(in the rows, 128 means zero)
One turn moves each row of this set onto another row. After a few examples, where does it send each row asked below?
k153: 153, 150, 143, 127, 166, 131, 99, 134, 78, 116, 118, 172, 86, 82, 110, 134, 122, 151, 158, 136, 142, 152, 117, 153, 104, 127, 137, 140, 118, 108, 110, 132, 156, 130
k897: 142, 130, 108, 122, 118, 171, 134, 127, 102, 154, 164, 141, 119, 133, 114, 127, 162, 145, 124, 118, 117, 115, 151, 111, 94, 104, 150, 90, 145, 159, 118, 149, 181, 101
k702: 136, 112, 157, 117, 140, 138, 113, 161, 107, 127, 149, 111, 121, 73, 126, 155, 132, 107, 145, 116, 146, 121, 112, 153, 141, 114, 165, 133, 120, 128, 99, 124, 133, 70
k697: 138, 129, 118, 129, 131, 138, 121, 134, 89, 131, 105, 132, 163, 122, 103, 123, 151, 134, 122, 134, 135, 98, 120, 85, 170, 167, 127, 120, 112, 95, 111, 151, 123, 109
k575: 111, 123, 93, 169, 96, 107, 131, 110, 136, 155, 156, 121, 153, 143, 128, 111, 152, 115, 108, 163, 138, 133, 130, 157, 142, 148, 161, 124, 124, 108, 135, 178, 143, 135
k225: 143, 113, 101, 114, 108, 172, 126, 104, 119, 128, 133, 132, 107, 104, 90, 116, 164, 130, 154, 156, 120, 94, 150, 100, 128, 112, 152, 152, 134, 146, 117, 111, 190, 111
k833: 122, 150, 130, 126, 103, 176, 120, 87, 121, 141, 150, 86, 154, 132, 103, 125, 149, 130, 154, 159, 141, 138, 123, 176, 134, 156, 163, 131, 113, 124, 168, 138, 113, 115
k275: 167, 134, 148, 117, 160, 150, 101, 139, 104, 123, 97, 174, 94, 95, 132, 106, 140, 160, 162, 150, 138, 136, 133, 145, 96, 127, 109, 144, 143, 123, 109, 152, 156, 156
k718: 105, 100, 154, 112, 123, 142, 112, 148, 107, 167, 107, 144, 125, 113, 171, 139, 159, 121, 110, 120, 161, 112, 107, 138, 145, 110, 128, 133, 140, 120, 92, 134, 138, 104
k52: 157, 147, 136, 179, 146, 127, 129, 128, 79, 146, 144, 113, 155, 125, 108, 129, 128, 130, 111, 150, 145, 118, 99, 108, 126, 146, 161, 102, 116, 141, 115, 161, 117, 89
k742: 148, 124, 116, 158, 116, 168, 140, 114, 133, 133, 158, 101, 142, 129, 116, 122, 155, 135, 133, 138, 146, 168, 122, 121, 123, 186, 130, 121, 123, 121, 157, 146, 93, 114
k533: 137, 122, 129, 116, 146, 133, 85, 141, 63, 131, 119, 166, 102, 99, 111, 116, 138, 145, 131, 121, 122, 139, 117, 159, 121, 93, 92, 119, 146, 116, 112, 161, 164, 131
k836: 174, 114, 113, 79, 120, 183, 115, 62, 122, 131, 162, 121, 121, 124, 103, 99, 128, 123, 165, 155, 148, 124, 142, 142, 145, 100, 122, 128, 144, 128, 106, 165, 137, 134
k993: 147, 156, 102, 123, 135, 156, 148, 129, 125, 125, 124, 102, 115, 142, 115, 113, 121, 134, 110, 140, 92, 138, 130, 133, 73, 91, 124, 94, 131, 122, 117, 122, 170, 81
k855: 167, 121, 138, 144, 151, 133, 89, 143, 80, 132, 129, 156, 100, 99, 105, 104, 144, 145, 144, 166, 125, 133, 121, 159, 114, 100, 104, 152, 154, 137, 94, 142, 172, 148
k635: 108, 154, 97, 125, 106, 149, 154, 110, 134, 123, 126, 107, 169, 141, 115, 113, 151, 110, 130, 143, 122, 122, 109, 161, 164, 149, 128, 115, 102, 96, 153, 152, 139, 137
k587: 167, 111, 118, 130, 128, 164, 120, 104, 105, 133, 204, 125, 135, 153, 89, 121, 126, 135, 144, 146, 138, 168, 132, 130, 107, 106, 127, 108, 141, 107, 92, 189, 143, 115
k634: 135, 104, 95, 138, 111, 125, 118, 123, 143, 127, 136, 84, 107, 135, 119, 102, 153, 150, 137, 100, 130, 168, 106, 160, 148, 103, 102, 152, 144, 83, 120, 122, 127, 104
k243: 124, 107, 112, 133, 91, 105, 107, 112, 150, 138, 141, 112, 100, 128, 128, 138, 155, 154, 167, 103, 154, 144, 115, 175, 123, 113, 170, 149, 118, 81, 132, 162, 150, 115
k591: 123, 154, 100, 124, 116, 148, 98, 107, 120, 149, 111, 119, 98, 127, 135, 144, 97, 121, 120, 162, 141, 148, 135, 132, 83, 125, 155, 129, 135, 99, 119, 116, 182, 73
k873: 135, 136, 151, 122, 158, 136, 98, 132, 76, 111, 108, 151, 97, 104, 95, 105, 128, 154, 158, 135, 111, 155, 109, 170, 93, 87, 123, 137, 118, 103, 125, 161, 167, 123
k292: 160, 137, 106, 124, 136, 171, 155, 72, 116, 125, 148, 153, 121, 137, 117, 119, 130, 109, 159, 161, 169, 145, 89, 107, 147, 129, 115, 138, 119, 100, 92, 153, 156, 148
k824: 146, 119, 156, 120, 117, 147, 112, 95, 106, 137, 96, 101, 153, 132, 99, 96, 153, 155, 141, 169, 117, 74, 136, 133, 114, 115, 164, 126, 112, 135, 141, 170, 113, 108
k561: 127, 133, 142, 164, 134, 130, 87, 119, 101, 153, 119, 102, 164, 137, 103, 93, 120, 132, 140, 191, 143, 121, 132, 125, 129, 142, 177, 161, 125, 113, 112, 170, 146, 90
k695: 124, 107, 173, 114, 143, 166, 128, 179, 146, 123, 110, 129, 141, 109, 165, 132, 142, 143, 150, 123, 139, 128, 140, 131, 90, 118, 137, 135, 129, 114, 106, 164, 126, 100
k179: 147, 145, 110, 154, 113, 137, 165, 140, 160, 105, 143, 126, 129, 124, 131, 152, 159, 148, 181, 112, 153, 125, 93, 154, 124, 126, 148, 143, 109, 100, 123, 151, 154, 149
k426: 130, 129, 119, 123, 114, 147, 121, 56, 123, 142, 136, 149, 112, 154, 128, 137, 109, 135, 145, 186, 168, 146, 121, 146, 95, 101, 157, 137, 114, 78, 101, 168, 143, 137
k104: 134, 131, 113, 166, 119, 172, 115, 133, 132, 158, 164, 101, 135, 153, 146, 112, 155, 162, 145, 119, 166, 169, 111, 163, 126, 108, 107, 148, 172, 131, 121, 140, 131, 122
k114: 152, 154, 108, 135, 111, 171, 132, 118, 154, 122, 145, 108, 133, 114, 148, 138, 142, 158, 168, 134, 164, 109, 126, 187, 135, 103, 132, 148, 152, 138, 126, 114, 122, 148
k73: 128, 106, 160, 157, 141, 135, 131, 166, 128, 125, 122, 113, 134, 111, 135, 128, 146, 128, 127, 179, 131, 120, 121, 148, 116, 94, 145, 173, 132, 121, 74, 100, 132, 102
k514: 144, 97, 97, 148, 101, 124, 133, 99, 165, 126, 133, 96, 130, 120, 123, 87, 147, 133, 113, 164, 124, 136, 154, 146, 127, 151, 138, 133, 131, 116, 148, 148, 96, 127
k549: 155, 119, 94, 105, 125, 139, 136, 89, 126, 99, 146, 130, 120, 144, 103, 133, 105, 138, 122, 151, 125, 151, 135, 136, 108, 98, 109, 104, 118, 59, 93, 150, 116, 123
k250: 123, 129, 103, 128, 118, 176, 126, 118, 135, 135, 96, 143, 111, 129, 126, 124, 140, 122, 153, 150, 142, 139, 120, 75, 105, 148, 130, 159, 125, 102, 123, 137, 204, 103
k260: 146, 141, 119, 112, 143, 141, 117, 116, 125, 123, 73, 103, 156, 114, 139, 89, 102, 132, 117, 146, 130, 103, 136, 118, 131, 139, 122, 110, 128, 111, 132, 167, 102, 95
k313: 121, 101, 180, 121, 137, 153, 138, 149, 126, 134, 105, 98, 132, 121, 130, 96, 161, 114, 153, 131, 119, 127, 81, 148, 123, 83, 133, 152, 114, 129, 112, 155, 162, 90

k426 turns into k292
k275 turns into k855
k250 turns into k225
And these:
k833 turns into k742
k243 turns into k179
k52 turns into k260
k313 turns into k702

One turn moves each row of this set onto another row. After a few examples, where does it send each row asked below?
k861: 98, 78, 137, 148, 111, 73, 159, 135, 132, 118, 109, 131, 136, 140, 89, 161, 118, 159, 159, 66, 140, 86, 108, 169, 137, 147, 109, 141, 83, 158, 140, 136, 138, 142, 106, 117
k694: 128, 110, 139, 98, 141, 106, 109, 111, 158, 107, 125, 132, 112, 96, 138, 174, 114, 131, 127, 118, 100, 116, 104, 128, 132, 161, 94, 104, 67, 96, 123, 97, 104, 90, 117, 161
k789: 138, 106, 127, 121, 127, 137, 123, 123, 124, 113, 122, 134, 173, 116, 118, 160, 107, 119, 109, 112, 157, 120, 111, 159, 165, 137, 104, 143, 126, 144, 167, 119, 140, 128, 119, 127
k983: 86, 142, 164, 113, 118, 96, 145, 115, 102, 123, 56, 124, 114, 145, 97, 117, 140, 161, 112, 111, 162, 110, 132, 112, 116, 143, 101, 157, 82, 134, 100, 118, 151, 83, 126, 152
k808: 137, 97, 136, 148, 128, 97, 150, 128, 103, 94, 128, 138, 130, 150, 125, 159, 104, 164, 129, 91, 104, 69, 131, 124, 148, 158, 92, 170, 104, 123, 72, 137, 148, 129, 145, 143
k601: 121, 100, 149, 131, 132, 90, 144, 107, 97, 155, 94, 175, 172, 101, 116, 135, 207, 140, 167, 115, 134, 117, 91, 137, 137, 162, 136, 133, 77, 121, 118, 137, 123, 98, 96, 132
k511: 126, 135, 184, 121, 151, 116, 134, 146, 109, 116, 137, 91, 117, 87, 124, 143, 109, 157, 122, 90, 102, 136, 117, 124, 141, 143, 147, 152, 96, 142, 72, 130, 154, 108, 101, 153
k264: 103, 73, 150, 86, 77, 118, 89, 131, 132, 115, 122, 118, 166, 130, 113, 138, 132, 140, 122, 132, 128, 80, 108, 118, 124, 129, 135, 152, 87, 127, 135, 137, 145, 149, 121, 126
k501: 116, 103, 163, 158, 89, 82, 157, 132, 118, 163, 137, 158, 94, 133, 147, 199, 138, 161, 124, 80, 112, 117, 134, 139, 124, 150, 121, 161, 65, 156, 97, 130, 127, 100, 155, 147
k892: 117, 166, 170, 116, 125, 85, 172, 101, 142, 147, 76, 139, 137, 128, 101, 151, 184, 145, 143, 118, 166, 89, 144, 143, 130, 140, 139, 157, 99, 141, 135, 103, 134, 106, 94, 148
k729: 113, 105, 139, 175, 84, 100, 174, 134, 150, 132, 114, 170, 139, 138, 101, 170, 169, 161, 130, 115, 118, 59, 110, 161, 172, 162, 152, 166, 85, 140, 111, 118, 144, 90, 118, 150
k800: 111, 159, 166, 121, 114, 91, 143, 130, 147, 121, 136, 107, 106, 92, 104, 148, 143, 155, 111, 120, 109, 134, 91, 141, 179, 158, 131, 180, 67, 120, 116, 144, 121, 94, 88, 117
k127: 103, 85, 155, 127, 91, 112, 82, 125, 154, 132, 91, 138, 138, 122, 135, 144, 152, 151, 160, 141, 147, 110, 113, 136, 102, 136, 132, 133, 85, 91, 136, 92, 141, 76, 104, 142
k945: 114, 125, 187, 89, 121, 101, 126, 95, 129, 135, 120, 136, 179, 104, 92, 136, 128, 152, 118, 138, 111, 83, 144, 167, 105, 187, 125, 120, 122, 159, 121, 163, 150, 122, 124, 139
k721: 118, 114, 176, 116, 129, 66, 140, 124, 122, 88, 117, 128, 154, 95, 149, 133, 111, 166, 124, 119, 67, 124, 163, 135, 110, 186, 129, 130, 82, 143, 124, 134, 141, 97, 137, 160
k981: 104, 130, 167, 133, 107, 137, 152, 93, 162, 162, 94, 147, 136, 100, 122, 184, 129, 158, 117, 109, 96, 97, 81, 108, 129, 184, 115, 126, 66, 110, 121, 104, 105, 107, 166, 165
k881: 83, 106, 143, 158, 89, 110, 125, 129, 114, 113, 85, 113, 135, 80, 152, 142, 161, 158, 130, 78, 113, 98, 91, 151, 148, 159, 129, 132, 163, 138, 129, 120, 110, 131, 137, 160
k550: 114, 138, 185, 133, 109, 112, 120, 74, 102, 157, 116, 141, 180, 85, 112, 147, 173, 139, 134, 101, 83, 107, 95, 139, 124, 150, 144, 132, 109, 153, 73, 126, 107, 96, 139, 130
k293: 121, 144, 147, 152, 80, 104, 127, 121, 137, 157, 100, 142, 122, 111, 176, 149, 130, 161, 92, 78, 134, 94, 95, 138, 114, 165, 166, 130, 129, 114, 113, 104, 116, 91, 149, 165
k456: 123, 127, 158, 115, 101, 119, 161, 151, 117, 151, 153, 159, 152, 108, 135, 150, 130, 124, 120, 122, 153, 109, 147, 150, 161, 151, 105, 113, 126, 115, 149, 142, 128, 106, 174, 147

k501 turns into k729
k789 turns into k511
And these:
k981 turns into k601
k945 turns into k694
k800 turns into k881

